One turning vector, and how many ticks it has turned
The counts run from 0 to 650.
[131  93  89 134 119  96 122 123 150 100  92 132 129 177 122 114 153  89
 164 120 148 143 106 131 115 138 167 100 112 141 110 133  98 143  90 139
 160 118  89 109 162 139 130 109 139  74 177 117 144  80 135 102  54 118
 123  99 146 168  98 118 149 149 118 111 118 153 141 160 166 107 148] -> 119
[131 127  63 132 180  87 126 126 139 120  93 123 130 179 114  80 153 120
 165 120 127 123  79 147 135 144 160  97  90 153 160 135 112 136  97 109
 133  86  83 124 143 167 151 145 156  82 146  84 148 111 141 136  99 109
 125 109 149 132 150 123 159 127 128 108 120 124 151 145 174 109 162] -> 199
[140 115  99 158 193  68 136 133 159 117  85 147 149 188  96  95 150  96
 151 124 122 124  92 120 146 119 149 104 110 127 151 135 109 142  86 124
 109 112  90 119 139 185 154 134 137  91 147 112 158 108 122 148 105  99
 102 107 158 157 117 124 133 128 127 101 128 120 174 166 149 113 166] -> 370
[128  86 119 121 137  99 102 123 157  89  99 153 145 192 106 112 159  83
 138 118 143 173 110 139 133 111 148 119 111 124 102 144  97 145 105 129
 134 132 115 110 140 148 140  99 144  84 172 132 162  76 136  97  83 105
  97 114 133 172 110 137 119 164 101 114 106 126 182 174 136 124 155] -> 268
[131  93 105 106 137 100  99 117 160  95  91 142 157 174 104 104 176  95
 152 146 146 125 112 131 120  96 147 126 107 131 118 153 103 153  97 114
 131 130  88  98 134 173 148 127 172  79 161 123 145  98 145  98 101 135
  78  81 155 135 112 125 115 144 108 110  83 125 174 160 148 109 149] -> 136
[135 110  98 125 183 127 115 112 157 126  81  92 109 194 112  76 164  98
 163 133 140 144  66 130 156 104 154 101  85 133 134 148 113 132 112 113
 127  86 120 113 125 175 145 140 159 103 150  99 159 114 154 109 124  94
 106 126 110 133 136 141 137 150 119 110 127 123 182 166 146 117 142] -> 46
[126 121  81 118 149 109 114  83 146 105  95 140 102 178 102 101 164 104
 181 127 148 161  97 134 121 118 173 109  94 166 109 135  98 163  96 115
 151 126 111 116 112 154 143 116 173  74 153  99 135  94 128 137 120 111
 116 114 115 134 119 112 175 154  98 111 112 124 173 119 177 139 139] -> 467
[139 105 100 153 165  83 112 113 150  97  98 150 140 159  85  84 144  86
 134 147 133 123  96 107 132 110 171 101  82 153 133 141  99 145  88 144
 125 125 107 130 120 186 166 133 157  86 158 124 152  97 135 113 124 117
  91 106 136 129 111 103 136 123 123 117 113 113 196 157 143  98 145] -> 502
[137  84 112 124 119 116  99 117 150  84  93 150 137 172 106 101 157  95
 133 135 148 158  99 158 123 108 145 119  94 137 112 163  93 138 105 127
 136 113 112 106 151 167 142 107 170  90 180 125 161  79 146  77 105 118
  97 124 128 152  98 133 131 160 103 119 101 134 188 164 146 120 142] -> 272
[129 102  83  97 137 116 101 104 149 107  95  93 119 171 122  93 183  93
 177 151 159 130  94 120 121 120 163 109  93 143 114 135 109 145 111 126
 144 109  95  96 132 150 134 133 160  70 167 107 137 108 164  86  80 125
 101  86 126 129 128 121 135 150 122 113  92 136 153 156 158 100 139] -> 305
[127 103 103 135 173 103 112 107 156 104 101 132 136 190  84  89 162  78
 166 126 133 135  95  85 141 100 170  97 110 147 112 120 115 170  83 127
 144 135 120 125  97 164 155 124 149  80 142 119 159 101 139 132 110 108
  94  96 135 140 135 113 128 138 114 105 129 123 178 155 159 104 148] -> 496
[137 123 101 132 182  95 104 111 142 108 101 146 129 181  85  78 154  95
 138 142 133 156  96 131 143 112 170 113  74 157 130 144 104 133 117 118
 123 118 103 133 113 181 166 138 161  91 159 117 153 109 131 116 134 109
  88 115 117 127 144 123 143 137 115 113 111  89 201 148 138 116 158] -> 187
[125 122  80 146 180  87 104 119 153 114 105 130 138 187  98  93 153  91
 147 115 142 137  88 102 141 135 179  85  94 147 109 127 131 132  97 125
 134 128  89 140 130 135 159 146 138  74 155 118 146 112 139 121  70  97
 116  98 142 156 138 123 126 143 130 109 137 120 155 169 145  89 161] -> 349
[128 115  74 117 166  91 121  73 159 106  99 113 111 166 111 110 165 103
 173 132 158 134  92 111 123 118 175 101  84 150 116 129 101 158  93 138
 125 126 102 105 107 154 149 138 160  64 145 108 118 103 140 127  99 110
 117  96 123 133  98 102 159 145 108 115  94 122 173 144 153 122 134] -> 472
[128 113  97 125 169 124  93 124 139 117  96 124 117 201 106  70 157  91
 147 125 135 168  80 149 150 123 170 100  80 153 116 149 113 121 126 105
 145 102 109 139 133 148 152 130 157 102 167 107 161 105 152  98 113  95
 111 128 107 141 163 147 135 152 116 111 132 114 170 159 150 115 158] -> 41
[144 108 104 128 151  82 138 110 156 114  73 135 118 181 122 116 158 100
 159 146 146 160 105 164 131 112 146 131  97 123 140 152  79 127 110 130
 110 108  91  93 157 180 129 115 141  95 173 112 134  95 123 116 108 103
 108 120 119 156  78 128 155 147 107 104  92 122 184 158 138 149 145] -> 421
[143 135  80 152 182  94 109 106 143 122  87 134 127 171  95  87 163 113
 147 155 142 134  75 134 135 115 159 106  68 147 144 151 118 125 108 112
 102 102  87 122 138 177 154 153 164  92 160 104 149 126 141 122 119  90
 111 128 120 134 116 115 141 135 129 107 119 109 186 152 153 109 149] -> 192
[139 110  86 169 167  96 132 121 129 115  76 154 132 196 107  91 138 105
 147 113 136 146  74 149 137 125 176  87  83 144 132 138  97 129  95 120
 141 104  92 136 157 146 151 126 136 105 165 112 152  93 131 125  97  83
 139 149 121 166  99 120 146 133 117 102 146 136 160 167 162 121 145] -> 380
[128  94  80 128 121  89 124 125 154  96  96 143 136 171 123 114 151 100
 158 114 146 132 108 145 111 140 159 103 109 140 119 143  97 143  86 131
 154 116  82 106 165 143 137 118 150  69 170 112 141  79 138 107  59 125
 125  98 163 162  96 120 147 147 113 114 105 153 140 155 167 110 153] -> 117
[133  85  86 137 135  83 125 120 147 107  88 134 123 184 139  95 137  84
 153 125 133 137 102 180 131 135 169 112  96 135 142 159  80 125 101 128
 128 101  98 115 179 153 133 106 157  97 177  98 130  77 155  97 104 111
 123 118 129 149 100 129 148 132 112 110 106 158 146 159 166 128 144] -> 251
[142 123  77 131 158 100 111 102 124 101 103 127 137 160  85  90 176 119
 165 151 148 141  82 108 119 126 163  94  77 159 134 114 111 161  99 128
 133 111 101 114 113 162 146 130 149  67 157 110 165 111 139 120  88 101
 111 119 118 139 133  97 148 138 126 113 118 110 179 147 166 101 149] -> 328
[138 107  97 150 191  86 133 127 169 120  81 126 141 186 104  83 148  95
 154 124 126 107  83 121 149 102 150 100 104 128 151 148 107 142  81 119
 118 102  95 115 132 197 161 146 154  98 136 104 150 111 136 138 125 113
  98 102 161 134 116 124 136 122 123 105 122 127 177 166 149 109 153] -> 367
[144 119  87 121 162 101 126 113 112 124  71 135 129 189 107  73 166 103
 174 160 136 152  94 147 134 112 183 119  75 157 145 131  80 136 123 113
 146 109  83 123 134 160 142 127 135  97 171 108 143 108 130 117 122 106
 105 119 101 129 136 119 153 119 118  90 110 104 165 147 161 130 147] -> 19
[141 112 103 129 152  78 134 104 154 118  73 142 121 186 121 119 161  99
 162 147 148 161 109 167 130 114 144 134  96 124 137 155  83 127 113 124
 103 112  88  93 161 174 129 116 146  93 175 110 128  98 124 120 107 100
 108 121 119 158  79 129 153 150 108 102  91 122 178 155 141 151 146] -> 422
[135 116  93 121 152  79 124 106 154 118  76 153 128 192 123 119 167 106
 163 136 147 161 108 176 125 116 147 139 101 126 130 158  91 129 113 106
 104 117  79  96 164 162 131 119 156  88 168 105 126  96 126 127 103 100
 111 116 129 157  89 135 147 153 105 100  92 124 168 147 150 153 151] -> 424
[130 123  82 155 145  89  88 114 156 119 106 131 112 171 101  99 158  63
 163 152 144 140 106 113 127 140 175 106  94 163 104 148 125 123  97 126
 129 127  91 130 154 150 140 130 161  74 181 104 137 111 146 110  89 104
 111  88 129 144 124 117 138 144 137 108 135 140 146 136 170  89 152] -> 484
[124 107 106 113 165 122 124 119 181 124  74 103 101 207 136 104 154  93
 167  99 149 159  87 150 149 114 151 108 109 127 106 158 111 119 113 112
 151 102  93 101 145 156 143 139 150  95 156 105 137 102 130 115  88 112
 120 103 134 158 116 163 152 173 106 112 113 128 165 164 133 134 148] -> 575
[117  89  76 112 177  82 131 100 155 103 106 108 119 195 137  88 145  95
 160  93 129 141  86 152 149 137 175  95  97 130 143 131  92 147 100 129
 123 102 126 122 127 141 143 113 151  85 142  91 133  79 162 120 103  99
 127 117 125 142 138 132 152 137 101 115 105 141 156 163 158 133 153] -> 73
[124 100  99 137 180  87 135 106 159 102  87 162 143 203 110 106 143 112
 147  89 129 148  85 153 141 107 151 103 107 124 130 145  98 155  84 110
 122 120 112 117 129 162 155 115 157  98 134 111 149  85 128 146 116  95
 119 134 143 163 100 130 144 145  89 109 121 134 183 162 154 148 152] -> 238
[131 113 100 115 196  92 122 115 159 125  94 110 128 202 110  81 170  98
 169 130 126 143  85 136 156 108 144 116 104 125 151 139 110 143 110 109
 104  98 116 109 120 184 143 127 154  95 139  94 155 115 148 133 126  94
  96 111 127 136 153 138 133 142 116 103 112 114 182 158 149 129 161] -> 50
[126 115  96 110 168 128 112 130 154 115  90 110 122 192 100  74 161  97
 173 116 138 140  87 112 142 112 163  97 102 155 113 136 122 144 104 109
 172 107  96 122 111 165 160 146 157  83 144 108 158 112 135 119  99 127
  98  87 141 130 166 142 146 150 121 113 124 108 167 150 152 103 158] -> 178
[117  85 108 110 149 106 125 122 183 106  84 128 128 206 134 113 148  84
 163  89 139 140 105 146 138 112 152 112 128 120 105 157 102 141  91 116
 157 122 100 102 147 152 145 119 154  92 148 111 133  82 138 119  90 126
 110  88 159 160 106 152 136 160  97 113 106 150 152 167 147 133 149] -> 261
[138 113  88 159 169  75 130 139 142 104  93 172 147 184 100  87 125 106
 130 106 120 138  94 155 136 135 164  96  92 147 145 145  99 128  91 122
 135 111  83 139 153 170 165 129 145  94 160 114 157  86 119 132 101 108
 118 124 157 158 121 127 150 130 118 111 128 119 173 159 155 117 167] -> 375
[131 101 106 112 148 104 101 118 160  93 106 118 122 174 110 100 161 105
 131 126 145 167  89 149 138 128 137 110  88 130 124 152 106 126 118 135
 118  98 117 103 136 170 144 118 158  80 170 118 167  91 148  83  88 105
 100 125 124 153 125 137 139 170 111 129  97 115 201 171 128 118 157] -> 585
[130 138 101 137 160 114  93 106 161 116  91 152 120 179  76 109 174  92
 164 143 152 161 101 109 128 106 151 117 100 156  94 147 132 140 102 104
 135 137  90 117 121 172 153 141 168  78 160 116 153 119 116 135 105 106
  95  98 131 148 121 126 144 165 118 108 126 106 186 133 153 112 153] -> 319
